Some points:
[ 0.74 -0.50 -0.71 -0.31  0.29 -1.81 -1.56  0.17  0.37 -0.26 -1.20 -0.38 -0.69 -2.11 -0.91  0.57
 -2.45 -0.12 -1.54  0.06  0.37  0.47  1.45 -0.37]
[-0.18  0.56  1.07  0.09 -0.41  0.31  1.10  1.99  1.56  0.27 -0.48  0.03 -0.83  0.48  1.43  1.44
 -0.09  1.40 -0.01  1.34 -0.99  0.76 -0.81 -1.55]
[-0.22 -0.20 -1.69 -0.06  0.01 -0.20 -2.23  1.08 -1.32 -0.45 -1.23 -0.14 -2.24 -0.86 -1.08  0.11
 -0.98  0.89  1.26  0.63  0.99  0.29  1.04  1.85]
[ 0.07 -0.22 -1.84 -1.30  0.58 -1.03 -1.18 -0.17 -0.41  0.31 -0.33 -0.24  1.94 -0.02 -0.01  0.14
  0.55 -1.24  0.56 -0.44 -0.52 -0.93  0.56  1.10]
[-1.59  0.37 -1.30 -1.39 -1.39 -0.63  0.62  0.43 -0.40  1.09 -0.54  1.01  2.42 -0.17 -0.15  0.79
 -0.76  0.76 -0.73 -0.12  0.38 -0.18 -1.26  0.39]
[-0.12 -0.52  0.53 -0.87  1.15 -1.61  0.86 -0.33  0.69 -0.83  1.79 -0.84  0.59  0.07 -0.30 -1.49
 -0.10 -1.93 -0.02  0.40 -0.45  1.41 -0.67  0.51]
[ 2.38  0.02  0.54  1.85  1.03  0.57 -1.95  0.06  1.25  0.28 -1.33 -0.84 -1.24 -0.17 -1.16  0.77
  0.64  1.20 -0.10  1.10  0.68 -0.55  0.88  1.70]
[-0.41 -0.77 -0.67 -0.29 -0.25  1.82 -0.47 -0.82  1.66  0.08 -1.70 -1.17  1.73  0.40  1.54 -0.27
  0.37  1.04  0.12 -1.39  2.20  0.55 -1.10 -1.75]
[-1.02 -0.40  1.65 -1.02 -0.86  2.49  0.41  0.76 -2.59 -1.77  0.35  0.04 -0.25 -1.32 -1.86  1.08
 -2.29  2.27 -0.12  1.28 -0.72 -0.75  0.79  1.88]
[-2.02  1.30  0.60  0.03 -1.61 -0.64 -1.73 -1.98  0.05 -1.72 -1.19 -0.17  1.25  2.18 -0.36  1.14
 -0.44  0.35  0.02  0.69  0.57  1.32 -0.32 -1.16]
[ 1.02  0.43 -1.54 -0.07 -1.40  0.74 -0.12  1.44 -1.02  0.17 -0.03 -0.20 -1.29 -2.64  0.11  0.41
  0.91 -1.22  1.17  0.97 -0.83 -1.13  0.62 -0.87]
[ 0.49 -0.77 -1.56  0.30  0.79 -1.03  0.10 -1.65 -3.10  1.25 -0.29  0.02 -0.93  1.11  0.95  0.76
  0.73  0.12  0.03 -1.90 -0.52  1.45  0.77  0.11]
[ 0.47  0.60  0.19  0.62 -1.11  0.25  0.14 -0.12  0.41  1.39  1.19  0.95  0.08  2.03  0.88 -0.55
  0.31 -2.89  0.04  1.38  0.47 -1.28 -0.30 -0.09]
[ 0.34 -0.32  0.37 -0.54 -0.28  0.75 -0.67  1.79 -0.44 -1.05  0.37 -0.49  2.47  1.17 -0.75 -1.34
  1.53 -0.98 -1.58 -0.18  0.83  0.12  1.77  0.18]
[ 1.10 -0.74 -2.02  0.97 -1.10  0.32  0.56 -0.09 -0.59 -0.08 -1.15  1.51 -1.57  0.07  0.79 -0.39
 -1.16  1.24  0.86  0.56  1.13 -2.09 -0.16  1.31]
[-0.75  0.29  1.60  0.76  0.28 -0.18 -0.11  1.25  0.34  1.56  1.81  0.87  1.14  0.80  0.38  0.91
  1.23  0.49  0.53 -0.14 -1.00 -0.11 -1.84 -0.99]
[-0.12  0.60  1.27  1.67  1.31 -0.35  0.56 -1.00  0.19  0.35  0.63 -0.58  0.59 -0.78 -0.60  0.52
  0.46  0.01 -1.12 -1.15 -0.32 -0.18  0.53  1.00]
[-0.15 -0.10 -1.01  0.59 -0.91  0.83 -0.74  0.30 -0.25 -2.74 -0.87 -0.40  1.61 -0.53 -0.01  0.15
 -2.03  1.71  0.69 -0.48 -0.04 -0.26 -0.39 -1.44]
[ 0.87 -1.33  1.06  0.48 -0.82  1.47  0.44  0.31  1.83  1.07  1.08  0.65  0.49  1.25  0.28 -1.79
  0.44 -2.75 -0.18  1.05 -0.67  0.03 -0.30 -1.47]
[-0.51 -1.56  0.49 -1.21 -0.69  0.29  0.87  0.05 -0.87 -1.41  1.85 -1.43  2.03  0.53 -0.53  1.10
 -0.84  1.59  0.19 -1.53 -0.83  0.53  0.11  1.90]
[-1.24  0.38  0.06  0.19  0.50  0.35 -1.05  0.24 -0.85 -0.26  0.39 -0.76 -2.10 -2.96 -0.42  0.14
 -0.25 -0.01  0.64 -0.30 -0.01  2.14 -0.22  0.06]
[-0.09  1.18 -0.81 -0.37  1.99  0.05 -0.22 -0.91 -1.31  1.19  1.24 -1.64  0.05 -0.94  0.08 -1.24
  1.09 -2.83 -2.65 -1.31 -0.90 -0.63  0.19 -2.53]
[-0.60  0.38  1.23  0.17 -1.18  0.70  1.21  1.77  0.69 -0.88 -1.15 -0.44 -1.36  1.17 -0.65  0.24
  0.21 -0.85 -1.06 -0.79 -0.80  1.68 -1.16  0.80]
[ 1.02 -1.74 -1.90  1.73 -0.17 -1.29  2.17 -0.85 -1.08  1.33  1.42  0.90  0.79 -0.12  1.07 -1.21
  0.92 -0.48  0.15 -2.13 -0.41 -0.35  0.13 -0.78]
[ 0.36  1.29  1.78 -1.04  2.17 -0.49  0.41  0.10  1.43 -3.65  0.49  0.27 -2.13  0.65 -1.16  0.60
 -0.25  0.97  1.03  1.25  0.91 -0.10  1.22 -1.19]
[-0.49  1.04  0.44 -0.20 -0.25 -0.08  1.02 -0.23  2.20 -0.09  0.23 -2.38 -2.55 -1.88  0.41  0.53
 -1.25 -0.16  0.13 -0.55  0.72 -0.32  1.55  1.31]
[-0.27  1.45 -0.71  0.87 -1.33  0.74 -0.06  0.44  1.20  1.12 -0.16 -0.45  0.39  1.60  0.50 -1.09
 -0.03 -0.93  0.86  0.16 -0.72 -0.42 -1.04  0.16]
[ 0.37 -0.65 -0.61 -0.80 -0.31  0.26  0.35 -0.65  0.55  1.53  2.27  2.21 -0.09 -0.33 -0.84 -0.09
 -0.08  0.53 -1.11  1.31 -0.48  1.39 -0.28 -1.60]
[-1.93  0.09  1.72 -1.12 -0.04  0.43 -0.76 -0.01  0.71 -0.42 -0.87 -0.85 -0.21  0.34  0.08 -0.97
  0.69  1.53 -0.71  1.71 -2.02  0.21 -0.49  0.95]
[ 1.91  0.99 -0.26  2.47  1.60 -0.37 -0.18 -0.67 -0.87 -0.57 -0.38  0.81 -1.21 -0.86 -0.64 -2.21
  0.59 -0.54 -0.42 -1.13 -0.43  1.06 -0.33 -1.30]
[ 0.22 -0.48 -1.19  0.21  1.93  1.10  0.32  1.18 -0.75  0.73 -0.78  0.79 -1.59  0.51  0.97  0.51
  0.61  0.20  1.64  0.83  0.61 -0.51  1.20 -0.60]
[-2.68 -0.75 -1.02  1.20 -0.80  0.37  0.61 -0.10 -0.51  1.79  0.10  0.87  1.72 -0.39  0.26 -0.82
 -1.01  1.27  2.18 -0.18 -0.50 -1.46 -0.98  1.02]
[ 1.29  1.85 -1.22  0.98  0.50  1.15  0.56  0.38 -1.16 -0.27  1.24  1.18 -0.01 -1.71  0.95  0.02
  0.73 -1.12  0.70  1.16  0.10  0.02 -0.27  0.77]
[ 0.84 -0.26  0.11 -0.58  1.67 -0.55 -0.09 -2.22 -1.35 -0.74  0.37 -0.18  0.10 -1.14  1.16  1.66
  0.55 -0.11 -0.76 -2.05 -0.30 -0.74  0.03 -1.00]
[-0.12  0.05  1.32 -1.12  1.69 -0.88  0.80  0.82  1.44 -0.18 -0.16  0.65 -1.75  0.36  0.76 -0.08
 -1.41  0.64  0.47  0.18 -0.16 -0.52 -0.25 -0.42]
[ 1.22 -0.30  0.02  1.20  0.81 -0.85  0.70 -1.25 -1.08 -0.06  1.23  0.31 -0.53 -1.22 -0.42  0.11
  0.74 -1.07 -1.99 -1.54  1.11 -0.29 -0.58 -0.03]
[-0.51 -1.33  0.28  1.28  0.41 -0.31 -0.60 -0.80 -0.27 -0.26  0.24 -1.21 -1.37 -1.45 -0.39  0.07
  0.50  0.66  0.35  0.61  0.43  1.05  1.00  0.13]
[ 0.11  0.08 -0.12 -0.47 -1.22 -1.18 -0.30 -0.20  1.89 -1.12 -1.49  0.01  1.13 -1.02 -0.77 -0.06
 -1.07  2.15 -0.17  1.53  0.39  1.33 -0.93  1.91]
[ 0.04 -1.79 -0.58  0.71 -0.41 -0.31  0.09 -0.86  0.29 -0.25 -0.60  1.02 -0.21  0.18  1.13  1.27
  1.28  0.47  0.66  0.24  0.05 -1.45 -0.96  0.03]
[-1.78  0.48 -0.17  0.07 -0.87 -1.08 -0.87  0.04  0.64  0.65  0.55  0.30  1.00  0.01 -0.51  0.45
 -1.12 -1.07 -0.04 -0.69 -0.03 -0.04 -0.52 -1.61]
There is one direction along which these points spread out most. Take the direction at right angles to it along which they spread out most. Go by this last direction. Where along it does each point below lie, from 0 to 99? The average is 50, and the first point in the table lies past the average. One standard deviation of the points above along it is 16.
[-1.16  0.95  0.12 -2.11 -0.41  0.50 -0.78 -0.58  1.25 -0.57  0.31  0.25  0.82  0.74  0.55  0.23
 -0.44 -0.86 -0.14 -0.15 -0.19  0.61  0.66 -0.53] ~ 35
[-0.94 -0.07  0.45 -0.86  0.71  0.11  1.89 -0.98 -1.20  2.53 -1.95 -0.72  0.89  0.38 -1.15  0.22
 -1.17  1.11  0.69  0.07  1.10  0.38  0.46  0.57] ~ 44
[ 1.28  1.20 -0.73 -0.93 -1.56 -0.68  1.41 -0.20 -0.29  1.72 -0.39 -0.59 -1.94  0.31  0.50 -0.77
  1.07  0.29  1.40  0.60 -0.31 -0.41 -0.89  1.46] ~ 51
[ 2.24  0.30  1.51 -0.09  1.21 -0.10  0.46  1.60  0.57 -1.96 -0.08 -0.42  2.77  1.47 -0.44  0.66
  1.03 -0.72  1.64  0.06 -0.67  0.04  0.88  0.45] ~ 41
[ 1.28 -0.15 -0.08 -0.39 -0.59 -0.37 -0.13 -0.13 -0.62  2.42 -0.69  3.07 -0.37  1.73  0.97 -0.27
  1.28 -0.72 -1.44  0.13 -0.31 -1.66  0.20 -0.77] ~ 42
[-2.19  0.23  0.86 -2.02  1.10  0.66 -0.85 -0.60  1.08 -0.19 -0.07 -0.21  0.16  0.11 -0.52 -0.11
  1.67 -0.70  0.55 -0.95 -1.28 -0.35 -0.47 -0.43] ~ 40
[-0.49  0.86  2.63  1.74  0.91 -0.98  0.19  0.93  0.83  1.37  1.11 -0.97  0.61  1.19  1.81  0.10
  0.73 -0.27 -0.67  0.40  0.80 -0.98 -0.03  1.07] ~ 40
[ 0.89 -0.03  2.12 -1.19 -2.58  1.43  0.29 -0.25 -2.46  0.36 -0.38 -0.20  0.63  0.05 -1.09 -1.29
 -1.09  0.33  0.39 -2.30  1.01 -0.03 -0.34  0.62] ~ 42
[-0.53 -1.89  0.93 -1.23  0.50  0.45 -0.78  0.74  1.66 -1.38 -1.04  0.56  0.86  0.91  1.12 -0.93
  0.94  0.29 -1.70  0.36  0.11  1.13  0.88  1.02] ~ 38
[-0.23  0.45  0.08 -0.05 -0.38 -1.63  0.16 -1.01  1.64 -0.28  0.53 -0.01  0.09  0.12 -0.53  1.21
 -1.06 -0.13  0.25  0.71  0.12 -0.09  0.07 -1.10] ~ 44
[ 1.79 -0.58 -3.26  1.45 -0.23  0.51 -0.87  0.78 -1.61 -1.12 -0.27 -0.37 -1.86  0.69 -1.41 -0.97
 -0.43  0.19 -0.92  0.66  1.33 -0.16 -0.12 -0.70] ~ 70
